[136 187 133 156 141]  Y
[158  99 122 155 137]  L
[ 98 118 186  70 132]  N
[173 113 134 161 112]  F
loc: [133]
Y, 3
loc: [134]
F, 3
loc: [161]
F, 4
loc: [186]
N, 3
loc: [137]
L, 5

[129 151 133 127 128 129 139 128 128 139 147 128 139 134 138 137 127 127
 137 136] = Z
[131 151 137 127 128 129 140 129 128 138 143 128 139 133 140 139 127 127
 134 137] = B
[126 153 129 132 128 128 128 128 142 148 187 128 136 149 130 126 152 144
 174 127] = T
[130 151 134 127 128 129 139 128 128 139 146 128 139 134 138 137 127 127
 136 127] = U
[140 151 152 128 135 129 144 130 128 134 128 135 140 128 150 149 127 127
 126 141] = E
[127 151 129 127 128 128 135 128 128 142 159 128 138 138 131 129 132 131
 147 133] = P
[139 151 134 127 128 129 139 128 128 139 146 128 139 134 138 137 127 127
 136 136] = V
[126 152 129 127 128 128 133 128 128 144 168 128 138 142 129 127 138 136
 156 130] = X
which: [126 153 129 132 128 128 128 128 142 148 187 128 136 149 130 126 152 144
 174 127]
T
loc: [150]
E, 15
loc: [187]
T, 11
which: [126 152 129 127 128 128 133 128 128 144 168 128 138 142 129 127 138 136
 156 130]
X
loc: [143]
B, 11

[154 166  96 183 117 188 135 142 147 128 152 176 185 165 147 173 186 183
  99] : Q
[154 166  96 183 117 188 135 142 147 128 152 176 185 165 147 173 102  72
 176] : J
[145 162 189 141 178  71 180  89  90 183 143  97 190 148 147 118  98 142
 111] : D
[ 86 125 150 105 138 177 119  78 152  74 142 143 102 167  67 175 159 137
 135] : W
[121  99 177 170 178 148 103 170  96 149 143 170  86 188 133  71 164 149
  87] : G
[169 153 185  85 175 123 152 152 176 142 150  84 167 134 112  77 121 174
  89] : A
[ 72 121  66 154 136 154  97 127 157  79 131 137  89 187  92  91 105  75
 107] : R
[ 86 125 150 105 138 177 119  78 152  67 127 192 127 135 176 163 101 105
 104] : M
loc: [174]
A, 18
which: [154 166  96 183 117 188 135 142 147 128 152 176 185 165 147 173 102  72
 176]
J

[128 132 126 130 112 134 129 127 122 118 119 131 128 128 122 131 123 127
 135 132 129 121 132]  lorog
[132 142 123 183 148 123 102 138 114 142 120 130 126 129 128 138 143 121
 128 125 110 107 123]  fim
[126 123 136 139 123 131 129 117 144 121 149 132 130 121 139 118 125 129
 120 111 137 146 120]  mana
[128 132 126 130 112 134 129 155 122 118 119 131 128 128 122 131 123 127
 135 132 129 121 132]  Vus
[128 143 123 151 128 138 138 148 123 128 104 127 117 123 119 142 132 127
 115 130 128 121 127]  Pata
[130 118 122 140 133 125 120 126  95 129 119 120 121 128 122 142 130 121
 137 139 126 104 134]  napi
loc: [136]
mana, 3
which: [130 118 122 140 133 125 120 126  95 129 119 120 121 128 122 142 130 121
 137 139 126 104 134]
napi
which: [128 143 123 151 128 138 138 148 123 128 104 127 117 123 119 142 132 127
 115 130 128 121 127]
Pata

[165 158 151  92 166 126 109 160 131 162 162 126 143 130 120 105 127 159
 132 166 120 151  96 141 110  95 114 137 123  89 105 110 113 144 121 152
 151 132] : kegu
[150 173 135  82 160 132  97 153 130 151 158 140 141 131 111 114 138 157
 142 163 113 162 102 138  96  95 106 125 135  91  96 111 125 153 121 160
 144 131] : mor
[146  87 153 159 128 118 158 133 130 138 125 100 127 125 149 116 109 122
 108 119 144  98 126 132 161 139 150 147 106 138 152 133 108 103 132 102
 134 130] : bobib
[171 104 168 137 152 116 149 153 132 159 147  97 136 127 144 102 108 142
 108 143 140 112 106 142 150 118 141 155 102 114 138 123  96 114 128 116
 149 131] : Vomam
[161  92 162 150 140 116 155 144 131 149 135  97 131 125 148 108 107 132
 107 130 127 104 117 138 157 129 148 153 103 126 147 127  99 107 131 107
 142 130] : rure
[129 183 116  79 150 137  90 141 128 151 149 155 137 133 103 126 147 150
 150 157 109 168 114 131  87  99 100 113 146  98  93 113 140 161 120 166
 135 129] : Labe
[ 74  75  97 187  69 130 160  79 124  79  76 127 104 141 145 163 126  79
 120  68 142  88 176 108 160 183 153 117 133 189 166 155 150 101 140  88
  94 123] : kepun
[175 121 168 122 162 118 136 159 133 164 155 104 140 128 137  99 112 150
 114 154 135 125  99 143 138 108 133 153 106 103 129 117  97 122 126 127
 154 131] : Fovo
[172 139 162 105 167 122 123 163 133 166 160 113 143 129 129  99 119 158
 123 161 127 138  95 144 123  99 124 147 114  94 116 112 103 133 122 140
 154 131] : mevu
loc: [90]
Labe, 7
which: [171 104 168 137 152 116 149 153 132 159 147  97 136 127 144 102 108 142
 108 143 140 112 106 142 150 118 141 155 102 114 138 123  96 114 128 116
 149 131]
Vomam
loc: [75]
kepun, 2

[127  97 138 126 108 193 156 134 139 144 119 112 126 133 127 109 144] -> H
[131 143 102 185 151  91 105 109 121 119 111 175 113 137 143 139 142] -> S
[129 159 143 177 175 152  96 117 194 136 119 127 121 100 144 162 141] -> K
[112 131 102 144  94 172 143 127 124 110 147 121 131 135 126 112 137] -> C
loc: [193]
H, 6
loc: [97]
H, 2
loc: [194]
K, 9
which: [112 131 102 144  94 172 143 127 124 110 147 121 131 135 126 112 137]
C

[ 75 136 176 143 117] = fefel
[ 86  97 144 133 134] = Ginu
[145  98  74 144 134] = San
loc: [136]
fefel, 2
loc: [98]
San, 2
loc: [143]
fefel, 4
loc: [117]
fefel, 5
loc: [75]
fefel, 1

